In the rows, 128 means zero.
One turn moves every row onto another: examples first, then more rows asked
rega: [163 125 153 168 137 118  93 146  99 152  95 142 130 166 120 127]
pules: [160 144 131 148 101 134 100  98  92 137  87 109 154 155 110 113]
damiv: [146  93 141 165 146 124 152  83 129 118 128 135 161 152 115 139]
palo: [141 130 133 155 159 163 124 123  71 125 115 122 149 117 120 145]
fofa: [129 128 133 153 170 143 125 116 111 121  58 136 143 130 104 155]
Tili: [146 107 130 195 132 121 105 124 127 107 111 157 153 144 130 126]
biba: [120 124 134 135 147 121 132 132 130 102  85 113 114 158  94 112]
nol: [139 112 124 164 137 103 118 140  94  97 105 147 150 115 140 121]
lenug: [165 178 138 141 116 135 134 110 131 102 104 149 146 122  99 148]
Patub: [171 123 138 113 120 132  90 109 129  94  93 120 143 102 119 127]
Gazab: [191 108  96 111 147 125 110 126 104 115 103 115 132 136 115 160]
tigir: [162 128 142 107 132 141 153  86 146 114 100 131 152 156 128 127]
zuf: [117 125 139 139 169 132 142 143 120 126  73 123 158 127 109 136]
vek: [174 110 140 150 151 103 116 116 143 102 120 154 183 155 120 148]
nebit: [160 118 153 139 140 149 156 126 122 140 101 110 130 169  71 138]
Rasi: [183 127 137 151 102 132 113 100 105 167 104 129 129 154 116 131]
gib: [170 135 154 145 148 114 128 166 114 145 100 154 129 144 128 109]
Ril: [182 103 113 168 134 118  98 108 114 127  84 152 152 122  74 119]
beb: [164 121 117 149 133 131 127 162  96 151  98 138 109 151 118 113]
Kobin: [164 111 165 137 151 122 140 105 101 163 113 121 138 173 103 140]
Roz: [181 123 124 167 131  95 100 117 107 144 101 172 157 130 111 133]
kidut: [134 109 159 153 143 121 147 103 120  85 107 120 171 133  94 146]
kovo: [179 122  96  98 143 125  94 134 112 118  98 117 154 137 120 126]
pipa: [180  90 154 140 150 131 147 119 117 156  96 121 126 137  78 132]
Rezo: [177 114 153 134 122 138 129  98 141 125 124 111 156 178 124 147]
samov: [145  93 127 165 127 129 137  89 113 104 107  99 167 144  88 134]
busab: [173 153  83 132 136 133 137 115 116 116 113 133 156 156  83 151]
gibo: [153 130 131 143 155 147 131 125  91  98 147 132 106 148 110 118]
Rege: [176 104 127 142 152 145 115 125 147  97  98 157 178 117 124 140]
gevos: [177 154  97 108 143 137 133 123 124 136 112 140 164 142  83 121]
Kekir: [140 115 129 151 137 136 128 134  98 107 133 115 107 131  86 101]
lam: [169 139 157 111 135 138 138 116 126 123 120 118 162 165 147 116]
gufov: [171 153 139 125 119 145 128  98 141 113 107 143 153 107  81 122]
davif: [175 148 131 115 115 125 116  96  87 139 104 125 129 164  94 112]
vite: [138 115 134 154 159 148 138 144  88 131 121 126 151  98 102 125]
Vepo: [189 123 117 151 134 129  78 135  87 122 102 152 156 126  90 123]
gofo: [141 126 131 141 167 126 132 119 132  95  89 145 100 161  94 128]
dodov: [135 138 128 169 125 112 119 136 111  93 111 131 170 150 139 111]
Lidu: [182 132 151 121 128 128 107 121 120 102  95 132 123 102 131 156]
lil: [191  98 139 131 169 122 135 126 148 112 118 161 160 132 111 123]

Patub -> biba
fofa -> busab
lam -> gib
And these:
rega -> vek
Vepo -> kidut

